In the data rows, the value 128 means zero.
Some points, one per row:
[114 168 133 140 136  88  99 112 138 134 118 102 108 101 144 119]
[135 157 140 128 138 113  95 140 122 108 134 108 119  92 139 111]
[141 127 150 103 126 107 108 131 109 129  89 105 129 120 143 126]
[140 129  86 131  63 154 143 151 118  77 121 120 140 137 177 109]
[158 117 187 108 187  80 106 106 115 158 111 123 120 128  88 138]
[153  92 123 100  85 156 135 116 106 109 133 149 137 159 145  98]
[ 84 124 109 159 107 173 158 120 140 128 169 136 138 101 125 160]
[135  98 120 121 126 146 166 114 130 132 127 160 147 174  98 128]
[128 159 135 134 144 125  97 137 134 122 126 118 121  91 137 130]
[139 168 149 119 134  85  96 130 113 128  87  95  90  99 167 113]
[ 67 145  89 182 112 174 146 112 151 134 179 133 126  99 144 148]
[166 121 150  95 131  73 111 130 132 141  82 109 122 158 112 101]
[120  97 116 155 161 114 165 100 165 156 149 124 101 159  77 133]
[145 106 158 105 132 107 128 145 121 137  99 112 129 147  98 124]
[113 145 121 130 139 139 126 131 131 120 143 118 130 101 118 131]
[164  61 137  91 145 109 155 122 128 179 114 141 171 198  71 132]
[117 186 116 158 147 115 102 151 131 108 125 125 129  93 169 148]
[126 150 172 115 156  60  88 127 107 145  81 105 117 109 149 145]
[152 145 116 148 105 114 120 148 137 124 132 134 126 127 173 157]
[145  83 163  94 150 111 146 101 108 153 105 137 128 161  59 130]
[155 134 129 119 129 116 109 139 111 109  97 131 136 135 147 124]
[148 134 115 135  87 150 116 162 107  82 119 138 136 112 189 131]
[153 100  81 131  52 179 154 159 113  75 121 154 155 140 198 122]
[124 133 110 121  91 139 145 134 123 112 110 134 133 134 162 109]
[153 135 144 125 164 105 121 134 117 133 109 133 141 128  94 154]
[116 101 158 109 168 109 132 116 133 180 133 138 140 146  68 139]
[ 98 194 137 170 168 114  76 130 142 122 148 102  92  41 143 141]
[154 102 114 103  78 163 147 143 114 108 131 138 129 151 157 103]
[128 121 124 138 112 152 122 134 111  88 123 134 127 104 156 127]
[202 133 147  70  93  91 103 174  93  96  49 131 141 145 181  92]
[ 91 136 115 143 116 150 137 119 147 148 171 121 130 117 140 131]
[121 113  57 142  56 183 163 147 121  87 131 144 160 147 212 129]
[ 88  72 101 142 129 167 182  86 153 175 173 147 143 180  79 144]
[128 112 125 113 154 118 142 114 130 159 104 143 140 171  99 131]
[102 158 112 150 115 144 119 113 132 117 151 127 130  89 164 138]
[126  95 130 124 125 124 151 110 127 141 126 140 127 139  97 131]
[160  78  82 138  51 164 169 122 134  90 133 140 155 184 169 106]
[133 170 110 156 108 132 116 132 130  83 133 119 112 102 166 125]
[134 107 115 105  93 133 136 137 122 127 127 122 132 144 151 119]
[180 127 171 100 163  53  89 123 124 140  67 130 103 142 104 119]
[109 160 170 141 197 106 100 117 134 141 140 121 112  86  68 133]
[112 154 121 145 130 161 129 128 136 128 169 118 123  91 118 135]
[140 135 112 123 116 110 111 144 142 133 119 116 114 137 152 118]
[136 110  97 117  71 170 151 141 115 100 108 148 150 147 166 116]
[119 151 154 125 169 114  89 138 124 131 107 109 113  63 124 127]
[ 96 176 142 118 132 143  96 133 119 105 142 103 115  79 128 102]
[131 122 117 135 121 148 136 119 128 139 138 137 130 138 133 138]
[130 175 149 116 150 109  80 143 116 122 125 117 120  85 143 123]
[157 129 115 143 111 136 139 139 125 108 139 141 126 143 164 142]
[ 98 137  89 166  80 183 145 116 134 104 164 137 122 103 167 146]
[121 129 110 154 146 126 144 102 143 146 140 128 108 149 110 136]
[136  95 117 121 115 148 146 125 136 146 155 135 139 168  95 133]
[103 103 113 151 131 120 166 114 159 147 142 123 117 150 101 134]
[113 158 139 126 150  98 113 143 133 132 106 108 116 115 140 113]
[127 122 120 129 123 143 146 107 129 120 151 143 124 146 107 122]
[113 112 123 133 117 131 143 114 128 128 134 135 124 117 114 130]
[ 62 195 145 158 168  74 101 119 139 137 107  81  77  56 148 132]
[125 132 156 107 172 112 134 126 116 160 102 117 118 135  81 141]
[147 175 139 134 136 121  92 154 112  98 113 110 112  93 163 134]
[133  65 112 122 118 158 171 112 139 147 145 160 153 187  72 129]
[115 125 103 134  93 138 139 119 124 121 134 131 123 143 175 121]
[ 63 125  92 161 124 170 170  87 159 158 176 146 128 123  86 156]
[ 82 150 116 158 148 135 118  97 153 136 163 126 105  87 112 123]
[136 172 174 123 186  55  86 145 131 138  90 103 104 116 111 125]
[172  72 137  86 126 145 157 119 106 150 133 153 169 197  90 127]
[ 91 121  96 144 124 153 156 104 135 145 133 139 135 148 130 133]
[162 142 133 129 139 130 118 139 112 124  93 122 121 126 136 130]
[133 122 143 115 159 118 133 144 125 146 108 123 134 138  96 135]
[107 123 122 144 127 169 155 125 132 128 150 133 125 113 136 133]
[136 130 130 124 115 140 130 153 111  81 123 139 143 127 141 110]
[150  80 107 119 105 154 175 143 125 135 142 152 151 189 124 134]
[125 154  98 159 105 130 119 133 143 114 119 124 125 120 157 147]
[ 87 123 120 155 148 140 154 103 152 161 180 129 125 130  99 148]
[ 94 161 136 139 141 138  97 138 122 124 128 115 119  66 146 141]
[119 160 124 127 100 102 108 126 117 118 117 107 109 106 193 119]
[151 132  98 138 103 151 139 129 134  99 121 139 126 150 153 107]
[157 121 145  74 111 124 108 156  95 110  91 144 133 134 149  82]
[ 94 125 105 150 120 137 159 114 141 134 154 128 124 152 127 133]
[121 115 133 115 132 138 130 131 126 151 131 126 131 133 120 137]
[147 127  97 125  70 168 141 164 120 102 126 114 147 140 193 121]
[183  93 105  90  71 145 143 157 108 105 105 155 159 168 165 119]
[102 119  97 151 118 154 162 124 144 113 174 142 132 136 112 137]
[124 147 138 123 136 109 112 141 129 144 110 110 121 121 141 138]
[137 190 162 121 178  85  64 128 122 121 108 108 105  70 131 127]
[103  99 140 110 128 120 134 101 137 165 141 136 122 145  93 111]
[ 78  97  68 163  83 181 175 103 153 132 159 132 139 145 136 141]
[153 121 129 122 110 111 119 122 126 118 100 134 108 140 144 117]
[128 157 152 118 146  82  98 144 132 141  89 116 107 113 137 119]
[107 161 159 147 194 117 107 117 134 142 139 112 116  86  89 140]
[112 112 152 130 173 122 142 125 129 180 144 143 117 140  80 148]
[132 131 161 103 159  86 121 115 119 158  84 109 117 149  96 125]
[162  97 105 114 102 159 156 130 125 113 102 151 145 179 116 116]
[ 74 155 103 181 156 139 135 117 154 148 153 128 132 109 123 165]
[117 102 134 123 164 118 151 105 142 149 132 135 134 163  57 128]
[140 110 125 109  94 107 122 132 126 127  99 140 145 136 155 125]
[147  67 136 117 141 118 165 131 144 162 117 124 141 189  83 134]
[135 172 137 125  96 133  92 157 107  92 127 112 117  88 182 112]
[112 162 112 142 141 118 111 137 138 127 133 126 113 115 164 114]
[116 153 127 146 122 117 125 113 146 123 132 124 122 104 140 121]
[116 151 145 130 174 131 126 125 141 152 140 108 116  96 103 125]
[100  95 106 144 100 141 157 113 131 144 126 121 125 147 141 142]
[104 155 129 130 107 114 114 119 131 123 115 118 119 113 152 129]
[ 91 149 100 141 116 164 122 111 140 126 173 146 129  97 139 132]
[144 109  67 128  26 199 156 147 112  73 146 129 149 133 225 112]
[150 107 143 115 149  97 125 156 130 133 113 111 109 132 121 113]
[166 114 166 114 173  93 116 108 122 147 107 131 119 146  74 117]
[137 144 104 130 108 166 128 151 127  81 145 133 138 100 159 108]
[ 97 150 141 139 151 139 110 116 134 143 145 123 123  79 131 140]
[110 141 121 137 153 114 122 120 132 138 118 124 114 113 125 144]
[ 89 147 104 160 120 167 121 123 135 124 150 135 124  97 148 146]
[167  79 116 107  92 132 157 135 112 126 118 151 170 201 141 136]
[181 115 117 101  66 135 134 164 112  89 103 123 139 155 178  90]
[112 112 129 131 123 130 149 112 133 137 143 118 119 124 125 124]
[103 189 148 151 182  69  94 133 124 123 105  77  94  81 129 136]
[135 111 110 120  67 116 132 117 132 119 112 127 124 147 174 113]
[150 174 103 154 113 129 103 144 131  76 130 116 125 112 178 124]
[141 126 123 124 121 135 129 126 119 111 120 134 141 127 140 127]
[ 68 145 133 149 148 130 116 115 141 169 157 102 103  87 117 141]
[ 85 128 116 151 120 109 139  96 152 148 157 108 111 130 133 127]
[ 98 116 113 126 122 142 150 125 131 145 129 140 140 151 125 141]
[129 144 143 128 153 121 113 138 126 125 139 132 128 119 126 133]
[ 88 128 103 137  97 181 138 107 125 123 157 126 136 112 125 128]
[122 155 123 144 130 133 114 141 114 107 133 125 135  86 146 151]
[184 100 136 105 108  88 134 154 128 122  84 124 126 165 137 116]
[116 116 148 108 158 130 114 104 140 161 142 135 124 122  79 122]
[ 89 138 141 126 161 100 140 100 141 167 126 123 123 152  82 132]
[138 121 125 104 109 143 133 120 108 116 111 142 136 149 130 120]
[120  95 107 127 114 164 165  97 136 131 170 158 133 167  93 120]
[109 112 168 117 167 106 130 117 132 167 135 139 130 137  59 132]
[ 52 172  77 214 121 173 144  97 155 119 199 122 111  76 168 169]
[145 122 145 113 144 116 126 146 115 103 109 135 142 142 112 111]
[145 109 101 126  85 176 160 123 112 103 119 149 146 150 139 124]
[ 60 131 139 152 176 121 135  78 152 175 143  98 117  95  76 144]
[ 98 119  82 155  63 151 157 102 148 118 152 132 123 142 170 111]
[117 161 140 135 141 112 105 137 126 121 105 112  97  97 140 116]
[188 121 167  95 159  70  98 138 120 125 102 115 128 139 105 107]
[124 125 146 123 157 127 130 127 142 140 152 120 117 129  72 114]
[164 132 181 114 184  76 107 120 130 161 108 116 108 127  82 113]
[146 130 172 115 166  89  97 130 128 132 127 112  99  94  98 115]
[139 147 180  91 157  64  87 143 111 145  98 124 119 113 120 117]
[152 115 139 121 151 124 135 115 122 140 119 162 146 161  97 144]
[133 176 153 128 101 108  81 160  95  69  97 109 112  64 209 123]
[164 129 145 112 158  99 107 135 135 155 119 123 127 147  93 128]
[138  91 129 132 152 136 160 111 148 165 120 138 142 174  59 136]
[105 107 119 140 165 139 161 105 157 152 180 137 141 144  90 118]
[ 82 102  95 161 109 189 177  97 160 143 196 146 147 147  92 141]
[ 53  74  74 164 102 190 221  80 151 146 191 149 148 161  86 138]
[138 125 112 120  95 131 133 134 131 127 105 126 137 142 156 107]
[155 121 117 133 109 146 133 119 120 101 127 139 125 133 140 110]
[115 185 153 122 155 100  71 144 121 131 125 105 120  73 141 133]
Here are 10 more points, each followed by its number:
[115  96 158 106 182 114 137 108 143 187 122 117 127 138  52 130] 0
[161  97 109 116  97 164 151 119 123 121 145 142 155 173 125 114] 1
[166 133 129 119 149 120 134 153 118 108  94 120 127 153 115 116] 2
[145 144 120 120 134 112 108 153 111 114  90 127 145 120 173 132] 3
[144  98 104 111  67 175 148 135 108  92 136 142 157 157 157 114] 4
[111 166 120 168 154 124 119 118 140 120 136 117 109 104 125 145] 5
[132 124 160 107 174  79 114 101 125 156 104 123 123 147  86 137] 6
[142 186 141 112 130  73  84 153 119 109  84  99 110 100 178 111] 7
[ 88 111 117 139 133 159 155 112 137 147 165 126 129 129  99 148] 8
[122 129 109 125  91 163 127 135 126 114 152 137 132 129 149 112] 9
Which three of these numbered points are nearest to each point below, ignoring the 3 directions in which the first points spread most? Their numbers follow each, nearest first.
[124 132 158 124 163  97 118  92 125 157 110 129 121 123  97 138] > 6 8 4
[159 166 169  98 168  72  77 164 106 129  67 116 121 115 141 129] > 3 8 6
[105 131 133 149 184 112 136 120 152 174 138 137 141 148  74 161] > 3 5 7
[152  52 120  82 104 149 166 126 121 142 103 142 156 193 104 109] > 0 8 4
[161 162 137 126 128 125  96 139 111 110 146 133 133  98 156 131] > 1 9 4
[134 122 121 113  99 110 138 149 133 136 122 111 126 165 150 111] > 7 8 6
[131 112 113 112 101 149 127 138 120 106 115 119 133 119 161 112] > 0 8 4
[141  89  81 111  61 182 161 133 137 116 152 169 151 186 152 105] > 9 1 4
[158 115 114 134 127 128 143 124 135 123 122 140 128 166 124 113] > 5 2 1
[140 104 113 128  90 131 138 115 127 116 142 146 142 147 170 122] > 6 7 1
[103 172 131 145 148 132 115 131 116 123 121 131 129  92 140 148] > 3 8 6
[108 155 152 123 157 141 113 121 114 125 140 124 125 102  88 128] > 4 9 1
[ 76 140 141 134 156 142 116  95 131 151 154 118 123  99  77 137] > 4 9 8
[119  93 137 118 132 100 137 108 138 162 113 144 145 152 102 141] > 6 7 3
[133 141 110 139 108 165 126 129 123 103 156 125 142 114 152 119] > 1 4 9
[152  99 130  96 113 138 128 137 121 137 124 148 140 167 117 114] > 9 4 8
[121 136 131 117 111 149 107 124 111 117 120 126 130 107 130 124] > 4 8 9
[128 130 117 127 108  82 110 135 155 141 104 119 118 139 143 111] > 7 6 0
[100 130 113 138 113 157 135 132 125 117 145 117 128 109 144 140] > 8 0 4
[128 153 140 124 135  94  96 133 116 109 108 127 119 105 147 118] > 6 4 7
[ 82 141  92 148  88 184 153 143 130 107 174 126 126 114 160 141] > 8 4 9
[135 148 147 120 144 130 109 130 106 110 132 131 130 105 124 124] > 4 1 9
[132 110 104 117  76 125 148 138 140 121 119 127 152 167 150 104] > 7 6 0
[103 137 143 117 167  75 130 109 146 170 118 112 121 146  86 130] > 7 6 3
[181 119 110 113 107 120 135 166 120 111  95 151 161 179 157 133] > 3 5 2
[130 144 128 125 106 131 105 130 115 107 103 101 125  89 178 115] > 0 8 4
[122 117 136 140 165 102 134 115 143 158 103 134 135 140  91 152] > 3 5 6
[103 151 100 168 116 163 138 133 140 132 155 140 145 132 157 156] > 3 5 6
[115 145 121 138 155 139 133 120 142 129 121 130 124 130  91 127] > 2 5 1
[120 121 129 122 116 138 124 118 124 128 118 106 131 110 143 119] > 0 8 4
[163  66 150  85 102 104 145 112 103 145  89 141 119 195 110 112] > 6 8 7
[117  96 127 124 129 147 156 122 139 152 144 134 146 156  96 145] > 8 0 4
[132 129 138 105 111 115 104 137 131 123 118 129 131 124 134  90] > 9 4 0
[147  73 162  84 144 120 144 119 119 155 114 155 154 181  56 116] > 4 9 8
[107 174 146 146 177 121 110 108 129 138 154 122 115  93 111 137] > 1 4 9
[121  87 167 105 188 101 148 108 121 186 116 132 128 170  39 158] > 8 6 3
[159 112 161 113 153 107 119 102 127 136 136 143 126 150  92 115] > 1 9 4
[138 115 142 119 150 117 126 134 130 163 115 153 128 150 105 146] > 3 8 6
[102 105 121 134 148  82 139 103 173 188 127 121 122 168  73 130] > 7 6 5
[151  74 119  88 103 140 163 115 127 150 122 162 146 196  97 105] > 9 7 0
[100 120  94 148  86 184 148 111 143 120 175 141 129 119 133 119] > 9 4 1
[102 113 109 149 133 126 145 102 151 147 144 142 134 136 100 147] > 6 7 5
[144 166 149 120 142  89  95 146 107 109  84 115 138  96 158 133] > 3 6 8
[ 62 144 126 163 146 142 133 106 140 152 170 102 118  77 119 165] > 8 0 4
[137 123 124 112 111 157 138 138 114 101 123 127 148 140 138 103] > 4 9 8
[107 183  99 182 123 148 120 127 134  91 142 113 110  85 168 141] > 5 2 6
[ 75 162 129 165 152 116 120 100 146 125 157 119 110  88 120 135] > 6 7 5
[116 130 112 138  94 158 137 144 118 102 137 128 131 101 149 143] > 8 4 0
[105 123 144 129 150 129 134 121 112 138 124 126 119 120 105 154] > 8 4 6
[141 190 131 139 128 126  85 180 104  61 119 111 114  64 185 126] > 2 8 4
[114 200 163 123 168 111  67 138 100 113 110 110 113  49 154 135] > 4 8 9
[116  83 124 120 119 122 169  96 131 164 137 145 143 179  86 137] > 6 7 8
[114 101 119 136 125 152 165 127 129 157 154 151 121 154 116 142] > 8 9 0
[123  96 129 126 151 122 158  90 146 155 137 157 144 170  71 134] > 6 5 7
[ 75 135 107 171 147 153 138  95 149 152 167 122 118 108 119 151] > 6 8 5
[ 72 111  99 142 129 162 146  96 153 154 143 120  97 121  89 119] > 0 9 8
[140 159 153 135 159  77  84 124 132 142 115  90 104  89 136 146] > 6 5 8
[153 108 142  98 135 123 126 138 122 138 107 121 134 135 120 112] > 0 8 4
[110  98  79 137  48 175 189 112 135  85 152 159 162 174 150 125] > 6 7 4
[ 80 147 129 151 153 149 125 116 141 140 155 100 115  75 118 128] > 0 8 4
[129 149 116 151 136 124 122 130 126 109 135 152 147 106 151 150] > 3 5 6
[140 166 134 146 160 102 105 131 128 115 108 118 112 109 132 136] > 5 2 6
[ 77 153 117 149 142 146 129 104 145 143 166 128 113  98 114 125] > 9 4 1
[ 71 111  75 144  90 185 158 106 148 129 144 125 103 123 129 111] > 0 7 9
[ 80 137  93 145 105 132 154 111 149 131 142 122 122 136 143 122] > 7 6 0
[129 148 127 131 115 122 112 142 116 113 130 114 131  91 146 144] > 8 4 0
[ 96 110 118 124  75 167 156 124 100  90 136 151 153 120 155 118] > 4 8 0
[133 112 118 142 136 145 127 113 147 149 147 138 147 133  87 137] > 1 9 4
[148 123 131 101 103  99 130 157 127 135 114 108 126 166 150 109] > 7 8 0
[ 97 171 146 146 164 111 106 136 120 120 118 111 106  84 128 146] > 8 5 6
[ 88 158 132 139 145  99 124 127 148 154 149  92 109 123 120 127] > 7 6 8
[ 94 118 120 155 146 150 144 110 142 154 168 127 118 118  82 150] > 8 4 9
[149 107 124 108 122  93 130 140 140 151  87 127 135 171 131 118] > 7 6 3
[111 170 125 161 129 124  96 122 121 104 145 110 119  82 167 149] > 6 5 1
[128 164 157 136 201  96 103 123 139 141 116 110 122  99  75 128] > 2 5 1
[ 71  94 136 139 171 124 158  84 155 184 160 144 119 149  56 143] > 6 7 8
[ 88 120 109 151 136 145 146 119 139 147 153 133 132 126  97 146] > 8 0 3
[145 108 105 123 106 127 160 125 139 127 116 133 140 166 146 113] > 7 6 5
[ 93 155 150 151 189 119 119 116 131 153 134 120 120 101  99 166] > 3 8 5
[200  79 109 117  82 136 163 127 118 105 108 165 155 196 137 135] > 5 6 1
[ 90 127  91 174 112 196 161  86 163 141 190 134 124 107 124 132] > 1 9 0
[132 168 178 115 154 104  83 133 108 130 106 112 127  81 129 130] > 4 8 9
[166 147 140 118 139 113 106 153 121 100 129 123 136 107 166  99] > 1 9 4
[123 169 127 161 154 140 113 131 141 119 126 112 119  86 122 137] > 2 5 1
[108  83 104 129 120 146 171 113 136 164 125 148 145 167 109 144] > 3 6 7
[189 159 146 106 116  97  77 157 103  98 115 121 119 111 188 117] > 1 9 8
[151 105 128 123 123 133 132 136 124 135 127 135 128 141 111 135] > 8 1 9
[122 139 154 129 175 119 117 107 130 166 165 131 128 112  78 146] > 1 4 9
[153 102 124 103 111 129 141 123 139 130 130 158 135 163 101 102] > 9 1 4
[163 145 131 121 113 123  95 151 117 105 123 123 135 110 169 121] > 1 9 4
[111  68 154 120 186 134 173  71 137 188 154 141 148 184  20 143] > 4 1 8
[144 148 124 128 119 137 129 127 131 105 136 128 126 113 124 113] > 1 9 4
[169 133 133 118 134 142 118 140 123 103 113 110 136 124 123 105] > 1 2 4
[175  96 106 102  77 157 149 136 109 112 132 151 156 183 139 124] > 1 4 9
[106 129  95 140  97 168 153 111 130 107 151 138 145 125 146 126] > 4 6 1
[172  91 138  86 130 126 143 139 110 119  97 151 151 175 104 106] > 4 8 9
[116 129 125 122 134 126 118 134 128 143 108 116 132 119 128 131] > 0 8 3
[128 123 169 127 206 117 132 127 142 161 139 127 129 132  46 126] > 2 1 4
[146 105 117 120 126 135 158 141 121 128 113 142 150 152 123 128] > 3 8 5
[172 131 154 114 146 107 101 123 113 118 103 135 118 120 120 110] > 1 4 9
[134 134 135 109 112 128 104 139 129 111 117 126 132 115 137  86] > 9 4 0
[110 187  99 171 107 168 102 129 123  87 156 129 113  75 181 135] > 1 5 9
[137 135 123 119 122 117 110 143 125 143 105 146 130 143 155 142] > 3 6 7
[106 135 162 122 186  73 110 109 135 160 123 123 119 124  77 131] > 6 7 8
[100 153 127 150 146  73 110 131 149 140 103  97 110 123 138 131] > 7 6 5
[ 76 127  78 158  96 144 154 118 159 141 145 119 128 132 158 132] > 7 6 0
[139 132 139 114 145 129 116 134 114 123 120 141 142 119 126 120] > 4 1 9
[134 152 160 100 134 102  79 128 104 120 125 121 124  97 146 130] > 4 9 8
[182 107 138  76 105 133 132 167 111 119 103 164 154 192 129 112] > 9 8 4
[153 103 117 130  95 155 139 153 120 118 123 134 152 141 135 141] > 8 0 4
[130 144 150 121 152 115 105 142 132 120 132 111 107 109 106 107] > 9 4 1
[115 125 128 118 110 139 118 133 121 121 130 107 123  93 154 115] > 0 8 4
[142  70  95 124  90 141 172  96 139 125 138 138 139 193 133 119] > 6 7 5
[184 145 146 131 140  93 109 154 111 105 104 132 119 133 165 146] > 5 3 6
[120 145 145 118 155 120 128 130 115 142 111 115 113 114 111 136] > 8 0 4
[120 165 130 128 138 119  91 132 135 125 135 132 121  99 142 119] > 9 1 4
[ 67 159 159 158 187  85 117 117 162 166 134 103  96  95  82 139] > 7 6 8
[151 117 161 104 173 100 127 135 134 153 109 129 130 168  71 120] > 2 5 1
[110 129 116 139 120 169 153 115 120 112 143 135 135 109 117 132] > 4 8 1
[105 123 101 134  87 174 149 122 136 116 164 124 116 117 149 109] > 9 0 8
[153 169 151 144 178  83  91 132 127 119 100 114 110 107 120 142] > 5 2 6
[ 83 101  93 151  95 131 163 106 157 136 165 113 113 152 139 108] > 7 6 0
[152 125 133 114 122 139 129 129 120 136 135 138 144 162 108 122] > 1 9 4
[144 121 117 152 128 132 148 128 134 125 146 136 126 149 142 151] > 5 6 3
[122 125 118 127 113 150 122 139 123 111 120 124 127  92 154 120] > 0 8 4
[139 148 107 128  84  91 106 161 125  89  82 112 121 125 206 110] > 7 6 3
[ 81 137 124 136 135 126 137 124 149 159 153 127 131 139 123 125] > 7 9 6
[157 103 142 105 129 133 122 131 101 110 124 136 134 145 128 125] > 4 8 1
[115  92  83 126  62 192 180 144 126 112 165 147 143 173 155 129] > 8 9 4
[138 154 167 113 163  93  92 139 116 134  92  97 111 107 116 132] > 8 0 4
[ 82 128 131 134 133 134 129 111 154 145 149 125 130 118  95 102] > 9 0 4
[231 116 163  72 132  81  85 157  90  98  77 149 157 151 142 112] > 1 4 9
[136  93 114 111 144 117 155 119 144 165 129 154 137 202  99 114] > 7 6 3
[136 110 161  96 150 107 106 123 118 148 128 135 134 118  98 130] > 4 8 9
[155 135 148 130 156 101 108 145 127 122  98 129 126 135 115 137] > 5 2 3
[153 121  93 153  97 150 146 136 130  92 126 139 141 151 147 122] > 5 2 1
[114 135 111 132 111 138 123 114 136 128 144 130 114 120 141 115] > 9 6 7
[132 135 124 123 112 124 120 138 116 117 127 119 139 104 140 143] > 8 4 0
[154 220 150 149 184  52  41 165 126 107  71 104  96  62 158 133] > 5 3 2
[158 167 128 133 120 135 114 125 113  86 121 127 138 108 149 124] > 1 5 4
[ 71 165 116 156 130 120 123 117 156 136 149  97 111  85 143 116] > 7 0 6
[144 130 116 105  63 164 117 141 111  95 140 136 139 116 189 105] > 9 4 1
[ 69 154 150 136 163 106 105  96 143 160 148 113 100  85  98 120] > 9 0 4
[135 116 125 103 112 114 146 123 126 140 106 134 138 181 119 116] > 7 6 8
[171  86 168  79 165  87 115 149 117 167  65 127 123 155  98 122] > 0 8 3
[ 81 141 121 141 130 106 139 121 141 149 109 106 101 117 141 129] > 7 6 0
[128 104 134 122 152 125 147 126 115 129 113 139 143 136 109 153] > 3 8 6
[111 128  85 140  52 163 159 121 118  98 147 141 136 135 188 122] > 6 7 8
[157 137 108 124 107 144 116 133 120 109 128 141 149 137 179 125] > 1 3 6
[ 83 144 114 133  87 142 129 125 125 116 163 133 120 104 169 115] > 9 4 8
[141 150 129 129 118 103  97 139 125 110  94  98 116  86 174 113] > 0 7 6
[148  87 119 109 123 127 143 112 143 145 129 153 132 171  92 108] > 9 1 7
[100 114  83 147  81 163 175 116 134 126 163 129 138 153 167 114] > 7 6 0
[ 88 178 124 170 164 112  97 121 135 121 109 100 109  56 143 158] > 3 5 6
[155 143 139 130 137 100 116 125 126 115 115 124 120 131 125 132] > 5 6 1
[156 157 108 128 102 138 111 151 133  86 120 104 127 105 171 105] > 1 2 9
[172 113 168  93 159  80 112 122 114 146 105 131 118 159 108 118] > 6 1 9
[146 133 126 119 139 123 126 133 120 135 110 137 146 146 114 136] > 3 5 6
[ 77 107 136 142 159 113 145  95 149 165 155 127 132 128  96 138] > 6 7 8
[ 84 145 113 170 146 138 127 110 146 136 137 122 126  91 126 152] > 3 6 5
[ 95 144 148 124 140 119  99 118 122 137 150 122 121  72 127 132] > 4 9 8
[ 84 131 134 156 179 129 131  93 151 181 160 146 129 121  77 161] > 3 6 5
[135 150 116 146 124 129 119 147 121 106 120 128 114 123 149 137] > 5 2 8
[173 108 111 113  88 142 143 147 125  91 131 129 137 158 159  99] > 1 9 8
[ 92 140 157 145 182 132 129 109 125 143 141 119 118 107  78 139] > 4 8 1
[102 138 114 155 121 132 128 101 145 129 138 125  99 110 133 127] > 6 7 5
[106  69 120 118 135 147 172 113 140 171 125 144 130 169  83 135] > 0 8 7
[117  90 140 114 157 129 156  95 114 155 115 161 146 171  67 156] > 6 3 8
[128 169 156 125 176  90  95 158 121 126  98 118 112  87 135 133] > 3 8 2
[105 123 153 125 173  98 117 113 137 159 130 136 113 126  95 135] > 6 8 9
[ 33 133  96 159 124 149 170  87 154 158 181 126 126 130 108 137] > 7 6 8
[190 123 165  67 153  63 101 164 113 137  53 125 136 168 126  96] > 7 3 0
[ 63 145 109 157 134 115 132 110 147 155 158 113 112 125 140 135] > 7 6 3
[147 151 128 147 158  95 113 146 135 117  97 125 116 124 130 143] > 5 2 3
[130 174 128 145 140 141 100 145 118 102 130 110 114  80 165 124] > 1 8 4
[127 143 111 154 111 139 127 125 140 102 158 111 106  94 155 121] > 1 5 9
[125  98 104 129  97 164 152 121 140 133 141 147 144 165 113 124] > 9 8 4
[ 95 212 137 144 120 119  56 151 129  82 123 103 108  27 188  96] > 9 4 0
[ 87 117  81 158 103 142 161  98 163 132 147 108 123 135 133 129] > 7 6 0
[115 169 138 171 181  89 106 134 144 133 106 102 100  90 116 160] > 5 2 3
[ 90 151 113 155 119 116 137 106 149 132 163 113 117 115 153 120] > 7 6 9
[177 144 150 118 152  76  90 148 123 110  87 120 133 122 129 134] > 5 3 6
[117 111 103 132 115 129 153  99 141 133 118 131 120 151 118 133] > 6 7 5
[103 144 102 168 145 151 145 104 154 148 150 117 128 116 113 150] > 5 3 2
[149 170 141 139 140 114  92 150 117 101  97 146 112  92 152 135] > 5 3 2
[118 119  97 138  96 172 150 134 137 126 165 139 142 138 137 127] > 9 1 8
[127  98 135 127 142 150 157 115 133 140 151 153 139 158  68 128] > 4 9 1
[147  82  97  94  60 181 160 138 110  99 148 174 167 172 144 121] > 4 9 8
[110 120  70 140  40 160 157 116 141  99 142 123 130 145 194 107] > 7 6 0
[131 127 151 113 147 115 115 134 126 136 115 111 118 106 119 115] > 0 8 4
[ 50 178  84 204 134 169 136  97 153 113 171 117 113  73 142 155] > 5 6 2
[158 162 151 131 119 109  88 153 106  64  96 118 121  83 170 115] > 4 5 1
[ 95  98 102 124  76 189 153 130 137 147 162 137 144 132 150 130] > 0 8 9
[111 134 114 125 140 119 125 125 139 154 113 118 117 136 116 130] > 7 0 6
[176 159 130 112 119 116  81 145 113  99  86 128 116 101 171 104] > 1 9 5
[136 130 163 112 169 101 120 128 125 136 107 127 125 130  78 118] > 4 8 9
[123  76 115 113  99 151 164 114 131 139 135 142 135 163 113 112] > 0 8 9
[122 109 121 125 128 163 157 118 138 148 151 127 134 134 111 118] > 0 9 8
[176 111 137 131 158  99 134 139 140 143 120 143 124 157  79 143] > 5 2 1
[184 137 126 101  71 123  96 175  83  76  62 116 132 120 216 122] > 8 0 6
[133 152 171 116 184 100  99 133 130 137 123 125 110 116  86 113] > 9 1 4
[ 80 130 119 166 151 130 149 106 142 142 149 139 115 120 114 160] > 6 5 3
[126 124 149 123 162 112 140 116 126 160 131 136 126 126  78 147] > 8 4 6
